128 stands for zero in the data rows.
Some points, each followed by its number:
[ 86 192 107 108 156 140  90  98 105 118 108 155] 0
[126 122 119 103  80 179 164 118 114 129 102 161] 1
[127 146 110 110 149 139 155 155 104 157 100 142] 2
[ 99  99 173 112 121 139 160 104 174 123 116 151] 3
[102 112 108 125 151 115 126 106 111 104 111 155] 4
[131 147 106 123  85 136 103 151 105 120 115 107] 5
[115  60 127 126 206  89 255 117 126 243 175 105] 6
[168 201 113 136 111 114  91  31 108 132 112 137] 7
[246 106 121 135 138 105 154 104 123 129 107 104] 8
[122 160 109 109 145 130 107 201 106 108 120 105] 9
[116 129 146 105 104 163 160 152 124  92 109 117] 10
[131 171 108 104  88 117 148 210 105 153 106 127] 11
[114 108 106 112 175 138 227 185 104  95 105 145] 12
[212 124 145 146 121  80  90 169 155 118 106  84] 13
[121   0 226 105  61 159  90   0 219 166 166 175] 14
[180 108 110 107 142 119 130  93 107 112 102 118] 15
[ 81  32 137 103 102 143 192  68 136 139 105 187] 16
[255 169 121 193  76  93  68 212 126 178 146 108] 17
[122  83 225 113  80 217  64  73 233 183 156 229] 18
[111 102 158 114 119 255  84 109 152 101 112 181] 19
[123 116 167 106 149  83  85  87 158 154 143  83] 20
[178 205 128 194  87 103  84  78 127 123 173 102] 21
[123 197 128 138 110 106  42  81 119  90 105  92] 22
[ 86  81 106 117 157 125 191 166 105  56 118 105] 23
New points follow, each followed by the numbers of its five nearest points above by angle, seen from the average point of the numbered points, nearest first.
[105  52 112 107 123  98 135 168 133 113 154  90] 23 6 12 9 20
[112 160 114 115 144 130 117 126 106 128 119 111] 0 9 22 2 5
[142 150 114 166  91 103  71 121 115 158 141  96] 21 17 22 5 7
[167 194 106 108 134 139 180  70 105  90 108 120] 7 15 0 8 21
[100  54 147 115 186  78 195  72 149 162 195  83] 6 20 16 3 23
[103 168 151 105 109  91 114 128 146  97 127  87] 22 20 9 5 21
[148  87 109 103 160 119 165 195 108 127 100 135] 12 2 23 9 11
[ 96 108 150 117 207  80 171   0 134 197 176  79] 6 20 14 16 3
[160 126 106 104 124 153 148  53 105  75 107 121] 15 7 8 4 1
[132  84 172 127  62 122 115  35 159  51 152 139] 14 3 18 16 19
[213 241 130 178  69  83  81 255 120 142 132  89] 17 13 11 5 9
[ 78 137 199 124 114 163 101 113 204 136 112 195] 18 3 19 14 16
[ 90  55 115 137 159 126 106 114 108  77 114 174] 4 23 16 19 12
[ 99 146 107 112 118 108 181 161 106 113 104 128] 12 11 23 2 10
